Each row is where one point has got to under a steady rotation. How many steps took it there?
The counts run from 0 to 145.
[146 168 124  94 101  98 133 108 127 140 124 125 116 113 120 109 117 165
 121 216  98  89 135 124 126 137 133 128  83 181 134 127 151 117 124  93
 106 147] | 41
[136 161 162  68 126 123 138 130 100 111 143 127  83 132 148  81 146 154
 102 170 104 129 124 148 115 113 147 106 103 194 130 124 122 117 136  82
 101 151] | 73
[147 167 122  75 124 128 131 110 130 134 165 137 115 107 137  94 121 175
  95 201 108  97 132 137  90 135 124 144 126 176 122 135 128 138 110  85
 102 140] | 84
[157 156 142  70 114 127 142 129 121 130 136 134 103 130 149  85 145 151
 119 198  95  93 146 114 117 120 153 113 103 183  98 122 127 138 143  87
 105 158] | 26
[133 152 124  54 132 127 142 127 109 118 153 138 113 102 140 100 137 165
 114 176 106 116 121 158 117 100 114 120  85 177 130 171 131 116 134  88
  91 155] | 13
[143 141 124  50 137 130 140 120 120 103 142 120  86 106 128 116 126 177
 117 184 151 105 141 131  99 126 132 114  99 179 120 144 130 111 115  87
 110 166] | 31
[154 183 123  78 163  99 141 132 112 128 153 109 118  88 114  90 115 173
 119 170 131 113 169 133 141 115 154 121  94 171 150 135 144 123 117 117
 100 148] | 51
[141 161 150  83 129 130 134 112 115 121 122 121  93 122 127 107 127 168
 111 202 110  98 146 118  98 141 159 128  99 191 123 102 130 115 104 105
  93 157] | 88
[143 187 138  78 139 141 138 146 117 140 178 141 122 109 140  96 124 171
  87 169 123  98 161 129 117 107 135 119 117 161 164 155 129 132 141  91
  90 140] | 65
[125 170 139  82 110 106 131 121 104 127 134 128 109 111 122 109 126 154
 109 183  94 114 116 152 139 109 126 112  68 184 167 152 145  96 140  89
  94 145] | 58
[147 175 114  60 115 123 145 141 132 133 177 150 117 108 129  99 127 159
  98 190 111  96 137 132 103 130 124 136 128 172 120 137 118 154 121  82
 114 144] | 82
[152 168 140  75 155 128 137 119 106 135 155 129 121 113 157  73 128 170
 109 177  94 115 152 145 114 105 150 127 101 178 126 138 133 137 123 117
  74 142] | 69
[128 183 150  65 145 124 135 137  97 109 164 124 101 100 121 101 133 156
  91 153 123 134 126 159 121 110 141 118 105 185 174 139 120 109 118  88
 100 144] | 119
[145 169 123  93 103 110 133 115 125 135 117 126 115 112 117 116 124 157
 124 215  93  88 139 114 126 130 139 126  76 187 133 125 145 118 128  94
 104 154] | 42
[144 159 131  82 129 129 132  97 123 128 139 125 111 115 135 101 122 177
 104 209 105  97 136 132  87 140 140 143 110 185 120 119 131 123 102 101
  88 144] | 86
[118 176 136  79 110 126 141 148 103 128 131 141 110 117 117 129 124 153
 105 176 102 101 131 140 133 108 132 109  63 178 164 150 137 107 133  99
  85 161] | 60
[146 172 146  68 144 105 140 138 113 112 172 122  79 122 143  82 123 170
  95 170 146 115 140 142 108 137 152 109 124 175 131 122 122 133 114  85
 109 143] | 137
[154 159 140  82 123  98 138 133 129 123 149 114  79 122 131 102 125 171
 113 188 155  95 154 115 127 135 144  96 100 166 132 133 146 115 139  72
 123 155] | 93
[123 184 137  75 113 136 147 158 103 129 140 147 113 119 116 127 129 151
  99 172 105  98 142 126 129 103 137 108  72 178 168 145 131 112 135 100
  85 162] | 61
[145 175 123  97 101  87 131 107 127 138 138 126 113 117 124  98 111 168
 114 214 102  91 129 130 128 143 133 127  89 179 133 130 149 118 120  87
 112 138] | 40
[135 186 153  87 135 145 125 120 107 120 149 120 119  96 112 111 136 161
  85 178 105 114 150 131 111 114 142 133 108 187 182 135 122 108 130  92
  93 144] | 1
[147 183 120  64 140  95 151 147 123 119 159 127  93 101 107 105 115 164
 106 175 137 109 145 131 116 145 150 126 111 183 130 111 123 139  95  97
 123 150] | 35
[154 144 138  58 117 133 135 118 124 115 139 122  95 117 139  97 154 158
 115 195 115 101 145 113 106 117 138 111 112 185 108 137 121 121 145  69
 116 161] | 28
[151 194 150 103 120 108 134 144 120 140 153 123 116 119 123  96 129 156
 102 181 116  94 169 109 148 115 155 104  99 167 162 130 138 124 157  84
 109 143] | 109
[141 151 137  70 121 152 133 114 117 130 151 138 113 123 154 101 143 169
 103 193 106  96 137 132  96 107 122 122 105 175 127 162 132 117 145  85
  81 156] | 130
[134 190 135  77 128 143 140 155 117 131 175 145 119 112 129 111 127 162
  87 166 121  93 158 123 120 105 134 118 111 163 165 152 121 133 146  87
  93 148] | 64
[144 182 135  81 144 133 134 135 119 142 179 140 125 110 149  92 121 178
  87 174 119 100 159 138 112 107 135 126 116 159 157 161 132 131 140  95
  85 141] | 66
[147 166 147  75 152 130 138 121 100 131 147 129 114 121 157  73 137 161
 112 175  89 121 143 144 119 108 157 126 100 184 120 125 127 131 121 114
  76 146] | 70
[156 161 139  78 117 119 144 133 119 138 137 139 104 138 154  87 133 158
 118 201  95  92 148 115 118 124 157 114  99 177  99 120 132 141 134  94
  96 153] | 25
[154 161 123  65 147 127 140 120 109 129 140 116 131  87 134  96 138 163
 127 175 102 111 159 132 136  88 138 119  79 171 141 162 141 114 144 106
  89 158] | 114
[141 149 119  55 141 122 149 129 115 105 143 119  83 103 122 115 121 180
 118 178 153 107 144 135 103 133 136 115  96 179 124 135 132 115 102  97
 107 164] | 32
